which system made each run:
trace 1, V (8 x 20):
[[  6   2 -29 -34  -2   3  30   7  47   4 -35  36   1  65  -9  -8 -14 -39
    9 -20]
 [ 30 -10 -50 -12 -14   5 -16  32  23 -23 -19  34 -37  29 -27  16 -22  -6
   24  26]
 [ -8  18 -38  -5 -39  26  -1  47   2 -12 -32  38 -18 -19  21  -8 -27 -11
    3 -23]
 [-26 -30 -25 -16 -45  10  32  18 -15   6 -13  33  18  -4   1  12  -2 -35
   45  15]
 [  3 -39 -33   9 -12  15  26  21 -16  -6  -9 -27 -34 -44  -2  16 -25   9
   21  28]
 [-22   0  -4  12 -33  -7   5  31   6  14   9  -7   6 -62  50   3  10  17
    2  14]
 [-29 -18  20   1 -22  10   8 -33 -47   3  18   2  25 -39   3 -17  14   9
   19  33]
 [  2 -15  17   5  22   2  42 -25  -2  22   5 -57  -9 -35   8 -15  -3  18
   -8   9]]
trace 2, V (8 x 20):
[[-41 -24 -17  15 -35   7  -6  17 -32 -18   3  13  19 -28  23  17   0  -9
   -1   4]
 [-36 -47 -11  10  -8  10  32 -12 -23  -7   2 -26  10 -26  16   7  -8  -4
   -7  13]
 [-15 -31  -6  16  -1 -13   8  -8  14   0  17 -35   1 -29  28   8   7  23
  -17  34]
 [-19   2  14  12  -7   0 -17 -32  -6  -6  15  -7  11 -27  26 -22  11  31
  -25  26]
 [-12   2  24  -5   9   5  18 -54   1  15   2 -14  20   0  10 -35   7   6
  -16   8]
 [ 27   4  13  -3  24 -12   2 -36  32  17   5 -22  -5  17 -10 -15   8   9
   -5  25]
 [ 30  42  12   1  10  -1 -32 -16  23   6  -3   7 -10  10  -5 -24   3  13
  -14   2]
 [ 13  35  14 -12   0   8  -7 -17   5  16 -13  26  13  30 -14 -23   3 -24
    5 -19]]
trace 3, M (8 x 20):
[[ 29  -5  -1   9  44 -32   0  15  48   0  12 -44 -21  16   1  23   2  20
  -27  -5]
 [ -6  44  19 -13  13  -3 -29  10   4 -25   3  31   1  12  16 -21   3  30
  -36 -44]
 [-24 -26  -3 -22   0 -11  -4 -17  -7 -29   8  41  32  58 -19  12  12 -17
    7   7]
 [ 13 -34 -42   8  19  -7  14  27  30 -19 -12 -27 -29  21  -6  35 -24  -5
  -15   0]
 [ -8  30  -9   5 -18  -8 -30  46  18 -16   1  21  -6 -24  40   2   1  23
  -24 -21]
 [-35 -20  -2   0 -21  12 -24 -18 -51 -38  10  38  26   5  -8   1   4  -2
    3  11]
 [-10 -47 -37   0  -5  12  47   9   3   0 -21 -20  -9   1  -3  18 -23 -29
   12   5]
 [  2   9  -8  22 -16 -14  -8  34  26  13   8 -23 -10 -51  43   8   6  22
  -12  11]]
trace 4, Q (8 x 20):
[[  6 -28 -13   5  11 -19 -17   9   1 -22  15   0   2  26 -20  35   5  -3
    3  16]
 [ -2  -1 -29  11   1   5  -7  28  15 -21 -14  -3 -18   1  14  12 -20   2
  -28 -20]
 [-18  -9 -12   6 -31  -4 -25  10 -12 -15   8  28  16  -8  11  11   9  -1
    7  20]
 [ 10 -28 -28  11   1  12   1  -7  -5 -13  -9 -16 -20   0 -17   8 -20  -3
    1  26]
 [-13  -3 -18   7 -21  -1  13  18  23  11  -9  -6   3 -22  34   2  -3  -6
   -6   1]
 [  4   0   4  16 -12   0 -27 -22  -8   1  12  -3   3 -18   1  -6   9  12
    1  37]
 [  2  -2 -15  -6  -6  22  21 -22   7   7 -23  -4 -11   1  -1 -26 -20  -8
   -2   7]
 [ -2   0   9  -5 -10 -18  11  -1  26  27   8  -2  20  -4  16   0  20  -8
   13  16]]
trace 5, A (8 x 20):
[[-10   4 -44  26 -36  51   8   2  -8   0 -40 -16 -32 -60  33 -29 -45  -3
  -22   2]
 [-17 -18   2   5 -27 -26  18 -29  54  44  11  -6  49  11  34   2  36 -29
    8  49]
 [ 32 -11   9  31  39   2  -1 -19  -8   1  14 -78 -39 -47  -7  -2 -14  42
  -27  19]
 [-13  53  -1   0 -25  11   8   3  47  31 -28  12  13 -14  56 -44  -3 -13
  -34 -34]
 [ 16   2  43   9  24 -13 -11 -74  -5  29  24 -23  31  27 -30 -13  30 -11
    7  34]
 [ 32  20  -7   8  40  19  29  20   6  11 -29 -50 -43  -7 -12  -4 -39  -5
  -24 -58]
 [  8  52  24  -2  -9 -30 -40  13  40  21  11  39  40  36  16   2  36 -22
   -7 -21]
 [ 29   3  13  24  21  26 -31 -39 -65  -9   1 -18 -12   3 -62  -2 -16 -12
    7   3]]
trace 6, B (8 x 20):
[[-11   4  25 -24   5   0  37  16 -28  16  -3  10  21   4 -13   3   6 -24
   28 -44]
 [ -7 -22  17  -6  25 -27  41  21   4  16  14 -34  13  -1   2  28  13  -7
    8 -22]
 [ -9   0  15  -2  29  -6  17  26 -18 -14   8 -23 -12 -23   9   7  -7  26
  -19 -45]
 [-39 -16  17 -24   5   0  23   0 -34 -23  10  18  20   2   4  -5   7  13
   -1 -24]
 [-13 -39   1 -14  28 -10  41 -16   3 -10   5 -23   1  20  -6   6  -2   7
   -7   0]
 [ -9  -5   1 -13  21  -8  20  10  19 -17   4 -13 -19 -12  24 -11  -5  44
  -27 -11]
 [-16  -6  17 -18   8  -3  -7 -14 -26 -32  17  21   1  -2  -3 -16   7  39
   -4   8]
 [  4 -18  -4 -28  14   4  27 -23   7 -10  -7   9  -9  31 -21 -16  -7   6
   10  14]]
trace 7, Z (8 x 20):
[[-26  14  22  -8 -15  28  31 -17 -43  14 -11   2  13 -40  13 -39  -5   0
    6 -22]
 [  8 -11  21  -8   4  10  29 -35 -31  28  -1 -11  13   2 -34 -10   5 -25
   37  13]
 [ 22  17  30   1  38  -4  27 -12   5  28   1 -45 -10 -10  -7 -13  -1   7
   -8 -27]
 [-26  18  39  -8   3  -7   8 -18 -14  14  11   6  40   0  16 -16  22  -6
  -10 -31]
 [  7  -3  21 -20  24   1  -1 -26 -28 -12   7  15   8  35 -41  -7   4  -2
   10  -6]
 [ 16   2   8 -18  33 -20  29  17  31  12  -3 -14  -4  30  -7  11   2  -5
   -1 -31]
 [ -9  10  28   4   9 -31 -24  15   2  -2  28   4  27   4  12  20  29   8
   -9 -14]
 [-10  -5   1 -21  12   2  -9  10 -24 -43   4  30  -7  20 -15  -1  -4  23
   -4 -16]]
trace 8, Q (8 x 20):
[[ 36 -13   2  -1  15  21  44 -49   2  35 -14 -50 -31 -21 -28 -32 -18   3
   22  42]
 [  0  36  28 -12 -10  -9  43   0  44  60  -7 -17  14 -34  47 -37  16   0
    1 -13]
 [ 28  39  56  -4  15  -9 -29 -52 -16  23  23   3  15  -2 -22 -36  29  21
   13  24]
 [ 21  24  14 -38  26  18  46 -25  11  19 -30   6  -9  38 -27 -40 -17 -18
    9 -39]
 [  7  22  40 -20  14 -45   9  28  26  34  24  10  35  23   2  22  42 -13
   23 -27]
 [ 38  36  23   8  43  -3 -44   4 -20 -19   8  -6 -20  20 -39   2  -6  16
  -20 -37]
 [-23  13  -4 -28 -14  12  14  30 -24 -14 -21  53  17  26  -7   0  -8 -30
   14 -57]
 [  8 -33   5   9  16 -31 -10  33 -22  -9  29 -13  11  14 -32  64  17 -14
   27   1]]
trace 9, Z (8 x 20):
[[ -1  25  27  17 -17 -25 -64 -14  -1   6  32  30  42  11   2   8  42  -5
    1  24]
 [ 19  21 -15 -26  18  24 -12   9  -9 -42 -23  35 -41  29 -28 -23 -32  21
  -11 -28]
 [  4  -3 -17  -7 -23 -24  19  43  49  35  -8  14  21  24  11  32  16 -48
   33  -2]
 [ 28  22  13  32  10 -15 -64  26 -22 -15  27 -12 -18 -31 -12  23   8  32
   -6   7]
 [-35  -4 -25 -23 -22  26  27  34 -17 -29 -27  35  -8 -11  22 -13 -26   2
   -7 -40]
 [ 10 -41 -14  13 -19 -13   2   6  -9  18  13  -8  14   1 -25  43  13 -35
   51  48]
 [ 20   5  -4  20  29   7   0  17  -3 -11   1 -52 -46 -47   9  -2 -24  42
  -31 -15]
 [-61 -15  -3  -5 -42  10  27  -8 -14   4  -5  21  43 -23  46 -13   9 -18
   -3  -5]]
trace 10, A (8 x 20):
[[-44 -35  28 -16  14 -31  61   8   9  13  29 -36  25 -35  46   7  26  30
   -6  -5]
 [-32   7  43 -11  25  -9  14 -15 -21 -18  28 -17   3 -44  36 -33  12  68
  -39 -21]
 [-40  11  32 -33  12  17  44 -47 -11  -3  -8  13  24   8  22 -59   1  14
  -26 -34]
 [ -3 -13  37 -38  58 -21  46 -27  10  -3  13 -14   9  47 -17 -11  12  18
   -8 -25]
 [ 15  31  23 -32  49 -12  -1  21   5 -31   4  14 -26  25 -10 -14  -4  44
  -24 -55]
 [ -1  36  17 -39   1   6 -19 -12 -15 -20  -8  68  12  50 -25 -30   5   0
    9 -26]
 [ 19 -20  -5 -30  21   5  16   2 -25 -18  -7  23 -11  51 -62  12 -11 -18
   38  -6]
 [ 17  -2 -21 -23   4 -19  -4  73  10 -24  -1  30 -26  19 -17  37  -6   8
   26 -21]]
trace 11, B (8 x 20):
[[ 20  32  33 -14  33  37   3 -56 -44  -9 -11  -9 -30 -14 -29 -65 -22  37
  -15 -14]
 [-11  19  32 -55 -13 -11  41 -35  36  34  -1  45  33  27  16 -51  30   3
   29  18]
 [ 57   9  35   1  55 -39  -9 -16  35  24  30 -45 -19  17 -32  10  23  30
    8  27]
 [ 32  72  20 -33  13   5 -11  39   7  -2 -14  40 -31   0  -6 -34  -8  31
    3 -55]
 [  0  -4  29 -32  -8 -36 -11  17 -11   4  31  53  40  38 -28  27  45 -14
   59  13]
 [ 49 -12 -17  -2  42 -13  21  41  22   9 -13 -35 -40  34 -45  42 -20 -18
   17 -25]
 [-15  17  -6 -13 -21 -20   1  90  10 -11   6  27  -6 -36  42  22   6  22
    6 -37]
 [-17 -45   3   8   4  -1 -12  11 -79 -34  24   2  13  -2 -42  46   3  -5
   28   3]]
trace 12, M (8 x 20):
[[-15  18  12 -17  -6 -26   6  -8  55  23   2  30  48  52  24  -4  30 -32
   -9 -12]
 [ 19 -20 -16  31  35 -10 -44 -31  12 -30  10 -30  -8  40 -22  22  -7   3
  -44  19]
 [ -3  36 -23 -11  -7  18   2  18  33  -5 -39  30  -6  30  18 -20 -24 -23
  -29 -54]
 [ -8 -10 -14  16 -25 -25 -54  -3  20 -14  20  33  34  33   3  29  27 -17
   -1  42]
 [  8 -13 -44  24   5  36 -14  -1 -22 -32 -30 -12 -30   9 -22   7 -46 -19
  -26 -16]
 [-13  18 -21   3 -50  -4  -3  39  33  22 -14  33  22  -8  37   9  10 -34
   13  -5]
 [ -2 -20 -10  43 -13   8 -52 -19 -42 -20  15 -14   4 -21 -14  20  -2  -3
   -7  38]
 [-11   7 -19   0 -23  39  37   4 -17  18 -40  -1  -2 -18   7 -19 -31 -40
    5 -34]]

runs to name:
trace 13 (2 x 20):
[[ -7 -35   8  30  23 -36  14 -12  24  28  21 -54  36  25   0  49  26 -39
  -10   2]
 [-19   1  16  22  38  -3 -34 -24 -20 -45  20 -23  -1  -1  10  -5  -6  40
  -71 -28]]
 => Z
trace 14 (2 x 20):
[[ 32  -3  18 -15  47 -36  -6  20  25 -20  31 -22 -36  -3  -8  11  11  69
   -4  15]
 [-12  50  40 -27   8  -9 -22  13  -8 -21  15  42   7  -7  23 -34  17  50
  -21 -37]]
 => V
trace 15 (2 x 20):
[[ 13   5  -2  14  -4   6  -5 -50  23  27  -9 -13  13  17  -4 -19   1 -26
   -6  28]
 [ 18  38   8  12  10   9 -22 -31  21  12 -13  -6  -2  12   3 -30  -6  -5
  -30  -9]]
 => Z
trace 16 (2 x 20):
[[  1  26   5   0  -3  16  -8 -27  11  -1  -9   1 -11 -17  20 -44  -7  26
  -27   6]
 [  7   6   9 -14   5   6  25 -43  22  26 -12  -4  11  22  -5 -30   1 -15
    2   9]]
 => A
trace 17 (2 x 20):
[[ 32  22  26 -23  22  13   5 -49  -7   9  -2   3 -19  11 -34 -48  -3  23
   13  19]
 [ 10  21  18 -42  10 -11  51  11  36  33 -12  13   6  20   4 -19   8  -9
   24 -28]]
 => Q
trace 18 (2 x 20):
[[-13 -12 -34  13 -53   0 -17  18  15   4  -3  22   6 -27  28   9   3  -9
   17  45]
 [ -6 -35 -15  20 -23   7   7 -19  -8   8   7 -25  -3 -40   9   2   0   6
   14  62]]
 => A
trace 19 (2 x 20):
[[  5  21   6 -23 -18 -23  -5  42  25   9   7  39   8   4  11   8  21   4
   29  -2]
 [ 42  12  -1   3  14  -1 -29  14 -11 -11   4   2 -31   4 -40  10  -6  12
   18  13]]
 => Q
trace 20 (2 x 20):
[[ 22   4  36  -3  26 -11   6 -69  15  29  18 -31   7   6 -12 -33  21  18
    0  43]
 [ 10  38  20 -28  21   4  33 -32  45  25 -21   0  -1  25  14 -53  -3   4
  -22 -28]]
 => Q
trace 21 (2 x 20):
[[ 18  45  25 -23   6 -20  -3  38  27   9  10  16 -16 -21  20 -17  15  43
    4 -17]
 [ 25  27  21 -28   3   5 -19   2 -30 -12   6  40 -16   3 -38 -22   4  27
   34   7]]
 => Q
trace 22 (2 x 20):
[[  2 -13  13 -30   9 -21  12  43 -25 -13  17  30   5  20 -32  33  14   1
   44 -17]
 [ -8  -5  -1 -19  -8   0 -10  49 -45 -35  10  35 -11 -17 -13  19  -3  22
   25 -15]]
 => A
trace 23 (2 x 20):
[[-35 -17  -5  28 -33  18 -10 -59  -9   8   0  -9  36 -19  28 -21   5 -18
  -22  40]
 [ -9 -39 -13  21  23   1  44 -30  24  14  -6 -68  -3  -7  15   5 -14  -9
  -30   8]]
 => A
trace 24 (2 x 20):
[[-16 -41 -36 -22  10 -24   3  23  37 -44   2  29   3  65  -2  36   0  -2
  -10   2]
 [ -3 -19 -44   8   4  -8 -24  50  23 -52  -2   5 -32   4  16  31 -21  27
  -34  -6]]
 => M
trace 25 (2 x 20):
[[-18 -41  -5   0 -25 -16   5   4 -17   3  20  10  24 -11  -3  27  20 -10
   38  47]
 [ 27 -15 -24  15  17  21  21   7  -6   2 -21 -46 -43 -21 -16   4 -36  -2
   -3  -2]]
 => B
trace 26 (2 x 20):
[[-34 -14 -20  -2   0   7   8 -20  19 -28  -8   0   0   2  36 -20 -13  21
  -47  -1]
 [-13 -17  -2 -10  14  -5   5 -46  28 -14   4  -2   8  29  12 -20   5  17
  -28  23]]
 => A
trace 27 (2 x 20):
[[ 28  19 -13   1 -28   4 -15  18  11  25 -13  23  -4   5 -16   5   2 -30
   40  19]
 [ 18  16 -14  12 -21  26  -5  17 -25  12 -21   4 -15 -24 -16  -2 -20 -25
   23  -9]]
 => V
trace 28 (2 x 20):
[[-24  -4 -21  33 -10  11 -26 -18  14 -23   0 -22  -8 -34  49 -14 -14  30
  -63  14]
 [-44   1 -10 -10 -33  30   7 -46  -7 -13 -19  36  24   1  30 -47  -8  -5
  -21  10]]
 => M
